Each row is where one point has got to under a steady rotation. How many ticks took it there?
The counts run from 0 to 239.
[ 22   8  58 -12  -2  28 -17 -17  -5   4   2 -13  28 -10 -10   0  24  18
  21 -13 -47  18  48  -9   6 -26  33  22  48  14 -14  -9  -6 -13   0  -9
  -3 -11  -8 -17  -3 -17  23  49  32  -5  -7  -2 -34  -3 -19   5  14  11
 -34 -38 -16  14  31  15 -33  30   3  21  -3 -47  10  -5  -4  -1]
43
[ 12  17  49 -11   8  -2 -24 -11  -6  24   2 -22  34 -25 -11 -14  21  26
  18 -10 -36  19  71   3  19 -21  13  31  31   0 -18  -5 -23  10   5  -3
   9  -2 -15 -16   7 -10  11  19  26  23 -14 -22 -20  -5  -7  17  28  18
 -35 -29 -13 -11  25  20 -42  29  14   8  -5 -55  13 -22   5  13]
24
[ 21  14  51 -16   7  21 -20 -14 -15  12   1 -19  34 -12  -8  -6  19  13
  16 -19 -40  17  46  -9  -3 -36  30  30  43  17 -14  -7  -8 -12  -5 -12
  -9   7 -15 -10   0 -21  34  33  15  -3 -14   1 -26  -1 -13  -6  21  24
 -32 -36 -19   5  25  10 -39  43  -3  24   9 -50  18  -3  -5   3]
189
[ 16  -4  43 -27  11   7 -23 -16 -25  13 -10   7  22 -24  -3 -25  28  12
  22 -19 -14   3  54 -17 -21 -16  17   8  52   6   2   0  -5  19  21 -27
   0  15 -13  15 -12 -32  33  26   4   5  -8  -7 -20  13 -31  16  15  20
 -41  -9  -3  16  20  18 -51  47   4  13  14 -45  13 -21   1   1]
126
[ 20  10  52 -19   8  15 -27 -18 -15   4   2  11  18 -14   3 -31  25  13
  12 -14 -14  12  62 -17   0 -10  29   6  54  16   6   0 -17  19  28 -10
  14  13  -5  10 -15 -29  36  25  18   2  -4   0 -25   0 -18  20  16   0
 -38 -19 -23  23  30  33 -42  29  -1  15   6 -48   7 -25   8  -4]
238
[ 14  24  50 -15  -3  -1 -18  -4 -21  11  10 -11  10 -11   9 -11  24  18
  28 -13 -12   3  58 -20  -9  -6   8  15  59  16 -15  -1 -36   9  -7  -9
  27  32 -15   0 -11 -19  28  18  31  20 -11   8 -25 -12  -2  21  23   1
 -42 -31 -28  10  30  21 -40  36   7  -3  -7 -51  11 -18   4  -1]
64
[ 29   4  70 -25  -5   9 -20 -27 -20   2   6  -1  26 -25  -6 -10  23  18
  16 -23 -20  -3  46  -3  -9  12  22  10  48  13  -6 -12 -12  -3   8  -4
   9   8 -17   0 -12 -19  17  34  11  -1  10   5 -27  26 -23   5  17   5
 -39   0  -9  32  44  11 -34  45  -2  21  -1 -59   2  -7   9   1]
108
[  6   9  35 -20   1  13 -25  -3 -27  17  -1  -1  32 -22  -4 -24  22   1
  18  -7 -19   4  60 -30  -6 -21   3  24  58   1  -2  13  -6  19  25 -25
  11  31 -14  10 -14 -33  23  26  -1   8  -8  -7 -30   9 -11  22  18  14
 -35 -20   8  -1   9   2 -55  52  13  -2  11 -34  22 -31   6  -5]
162
[ 17  24  53 -14 -20  11 -15   3 -16  13  11 -20  15 -10   0   5  20  15
  30  -4 -33  -2  59 -16  11   3   1  24  59  -2 -24   4 -31   2  -1  -6
  24  21  -8 -13  -8 -17   5  34  32  14  -1   2 -37  -8   1  30  25 -10
 -34 -30 -11   7  23  -5 -41  38  21 -12 -16 -40  16 -32   6  -4]
212
[ 29   9  58 -15  -6  22 -22 -20 -10  16   3 -23  44 -21 -13  -8  16  14
   7 -13 -50  12  55   2  22 -15  23  34  33   5 -16  -6  -5  -9  10   2
  -5  -1  -6 -23   4 -11   8  35   5  -6   2  -8 -33  11  -9  -3  23  10
 -28 -17  -4  11  33  -1 -43  42   8  18   4 -56  13 -13  10  10]
185
[ 16  22  51 -17   4  -2 -21  -6 -18   9   7 -11   8  -9   6 -14  23  21
  26 -19 -15   4  57 -16  -9  -8  14  14  54  17 -15  -3 -35  10  -6 -10
  21  25 -17   1  -9 -21  36  17  32  21 -14   4 -18 -12 -10  19  23   6
 -39 -34 -34   9  30  26 -38  34   2   2  -3 -53  11 -16  -1   2]
63
[  7   0  49 -17  10  12 -18 -15 -18  10  -3  -9  35 -24 -14  -7  28  13
  27 -20 -29  12  50 -18 -14 -33  19  19  45  13 -12 -13   2 -10  -4 -27
  -8  -4 -26   0  -2 -20  26  42  19   8 -13  -8 -24  12 -23   4  15  36
 -39 -32  -1   1  18  10 -41  48   3  20   4 -46  17  -3  -6   0]
156
[ 20   4  39 -19  -7  20 -17 -10 -11  22  -8 -17  24 -15   5 -32  19  16
  18   1 -33   8  74  -9  25 -21   8  22  37   3   0   0 -13  17  30  -8
  -2   7   8 -11  -2 -20   7  25   8  10  -9 -25 -33 -12  -9  22  24   3
 -30 -11   7  12  19  13 -56  36  24  -6   2 -53  11 -37  13   8]
54
[ 10   9  62 -16   3 -13 -23 -13 -19  15   3 -10  33 -37 -18   3  28  32
  25 -15 -25   7  57  -1   1  10   6  19  45  -5 -28  -5 -18   6  -1 -13
  20  -9 -27 -13   0  -8   1  29  30  24  -2 -16 -20  19 -22  22  17  16
 -47 -15  -5  -2  30  13 -35  30  16  10 -10 -50   8 -12   0   6]
137
[ 18  25  53 -15  -9  14 -19  -5 -20  11  25  -6  24 -18  -3 -11  18  -1
  13 -14 -20  -2  57 -24   4   1   5  22  61  12 -11   5 -21   5  11  -2
  26  37 -12   7 -12 -32  20  21  16   7   6  12 -35  10   7  18  27  -8
 -31 -25 -14  13  32  -1 -44  48   0   2  -7 -45  15 -25  15  -9]
33
[ 10  11  41 -13   3   8 -32  -6 -18  23  -7  -6  41 -30  -9 -25  18  13
  11  -3 -29  15  69 -15  15 -12   8  32  49 -11  -6  16  -9  25  33 -14
  15  16  -8  -5  -8 -24   8  20   2  12  -6 -19 -28   8  -9  24  19   6
 -35 -15   8  -7  10   7 -56  36  19   0   7 -36  16 -35  11   6]
165
[  3  13  33 -10  -8  21 -14  -1 -15  19   3 -14  30 -19  -4 -25  20  -2
  23   0 -24   6  69 -32  11 -31  -1  26  53  12  -4   4  -8   7  17 -18
   9  23  -7   2  -7 -25  11  31  17  16 -11 -15 -36  -1   4  22  21  10
 -32 -32  10  -3  12   8 -52  46  17  -7  -7 -36  23 -28   8  -7]
196
[ 17  24  55 -17  -4   2 -22   2 -24  11  20  -9  16 -16  -9  11  24   8
  26 -20 -25  -2  47 -17  -8   1   4  20  60  -2 -18   5 -26  -1  -4 -13
  22  24 -24   5 -10 -30  24  29  28   9   2  16 -22   3 -12  21  25   6
 -37 -32 -19   1  27 -12 -39  52   2   7  -1 -43  19 -22   1  -8]
176
[ 19   6  51 -14  -5  28 -14  -9 -11   1   3 -12  17  -4  -6  -1  25  13
  27 -14 -38   8  45 -18  -7 -29  27  13  55  16  -9  -9 -11 -14  -2 -18
  -5  -1 -10  -7  -6 -25  32  47  33  -5 -11   6 -32  -8 -19   8  18  15
 -34 -42 -17  14  26  10 -35  41   3  15   0 -46  16  -9  -6  -7]
45
[ 17  27  51 -12  -2   7 -27   2 -19  11   8 -12  13  -5   1   2  21  18
  23 -13 -31   9  50 -18   1  -6  14  20  66  -1 -23  11 -35   9   0  -9
  27  22 -13  -9 -11 -25  31  26  31   9  -6  12 -25 -16  -8  28  21  -4
 -36 -38 -28   2  23   6 -37  30   8   1  -3 -37  16 -26  -2  -4]
209
[ 14  11  43 -20   4   0 -38  -4 -29  18 -19  -6  30 -21   1 -28  18  21
  18 -11 -15   8  55 -18  -9  -4  14  26  59  -9 -10  20 -19  33  21 -19
  20  34 -13  -3 -19 -21  27  15  -3   8  -8 -11 -26   5 -16  20  14   4
 -42  -8  -8   2  12  16 -52  34  15  -5  13 -37  13 -27  -1  10]
130
[ 11  12  44 -13   4   5 -33  -7 -15  24  -7  -7  42 -31 -10 -24  18  16
   9  -4 -35  17  70 -10  20  -9  11  32  45 -14 -11  13  -9  27  32 -11
  17   8 -10 -11  -6 -20   5  19   6  12  -4 -23 -27  10 -10  23  20   7
 -34 -14   4  -8  15  11 -54  30  17   2   7 -37  13 -32  11   7]
166
[ 22   5  46 -18   7  11 -24 -18  -6  19  -6 -13  23 -18  -2 -28  22  25
  13  -7 -36  15  72   4  17 -19  22  18  31   4  -4  -9 -20  15  24  -2
   0  -4   0 -13   3 -14  16  20  19  13 -11 -21 -19 -12 -16  16  24  10
 -35 -14 -13  11  28  28 -49  25  15  11   4 -63   7 -28   7  17]
57
[  4  11  35  -9  -9  21 -13  -4 -12  18   8 -11  30 -23  -4 -25  23   1
  21   3 -25   9  72 -27  19 -28   0  26  50  11  -1  -1  -8  11  23 -15
   8  19  -5   2  -6 -25   5  31  14  17 -10 -18 -38   3   3  24  23   9
 -33 -29  11  -1  13  10 -53  43  21  -6  -6 -40  20 -31  16  -5]
197
[ 26  11  61 -10  -6  27 -21 -18  -3   5   0 -16  39 -16 -12  -4  22  17
  12 -10 -49  20  53  -3  20 -17  32  30  46  10 -18  -7  -8 -10   4   1
   3 -13  -4 -28  -3 -11  13  46  23  -5   1  -6 -38   3  -8   4  16   2
 -31 -30 -10  14  34  14 -33  27   7  18  -3 -49   8  -7   3   2]
41
[  7   1  43 -14   7  13 -17 -13 -20  10  -1  -8  31 -22 -12  -8  29  10
  26 -21 -24   8  48 -21 -19 -33  16  18  51  13  -7  -9   1  -7   1 -27
  -8   2 -25  10  -2 -24  28  41  17   6 -15  -5 -22  10 -23   7  16  35
 -39 -33  -1   1  20   8 -45  53   4  16   6 -42  21  -5  -5  -4]
157
[  5   3  39 -20   6  14 -19  -5 -24  13   2  -1  27 -21  -7 -16  29   2
  26 -17 -18   4  53 -29 -20 -30  11  16  57  12  -1  -1  -3   2  10 -29
  -1  17 -20  18  -8 -32  32  34  11   8 -12   1 -26   9 -20  16  18  28
 -37 -32  -1   0  14   6 -49  55   2   9   7 -39  22 -15  -2  -6]
159
[ 10   8  65 -17   3 -11 -22 -16 -18  11   6  -7  29 -34 -20   6  27  28
  26 -21 -24   7  56   2  -4  12   9  17  45   0 -24 -10 -16   2  -2 -12
  18 -11 -30  -8  -2 -12   7  32  31  24   2  -8 -18  20 -23  21  19  17
 -47 -18  -6   2  32  11 -37  34   8  15 -11 -49   6 -12   1   4]
138
[ 19 -11  47 -22  -4  18 -13 -24 -12  13 -12  -4  22 -25   0 -33  29  20
  23  -5 -24   5  66  -4   7 -15  15   7  36   9   4 -14  -8   8  27 -18
  -7  -9  -2  -2  -3 -19   8  33  16  12  -7 -25 -28   4 -27  20  18  15
 -41  -5   8  23  24  24 -53  38  20   5   1 -57   2 -25  10   5]
89
[ 14  25  54 -14   3   4 -17 -10 -17   9  29  -3  19 -19  -6  -6  26   4
  20 -20 -16   2  58 -18  -5  -6   8  16  50  17  -7  -8 -24  -1   0  -5
  19  20 -23  16  -5 -28  27  20  28  15  -3  11 -19   5  -6  17  29  12
 -33 -34 -26   2  35  10 -41  46  -7  14  -6 -52  16 -19   9  -8]
30
[ 16   4  47 -17   7  16 -20 -22  -9   6   5  11  20 -22   1 -32  28  11
  16 -11 -18   9  69 -12   3 -14  22   5  44  20  10 -13 -11  10  29 -10
   6  -2  -5  15  -6 -26  25  27  26  11  -4 -10 -25   6 -21  21  18   8
 -38 -17 -11  24  31  35 -46  33  -1  18   0 -53   5 -23  12  -3]
236
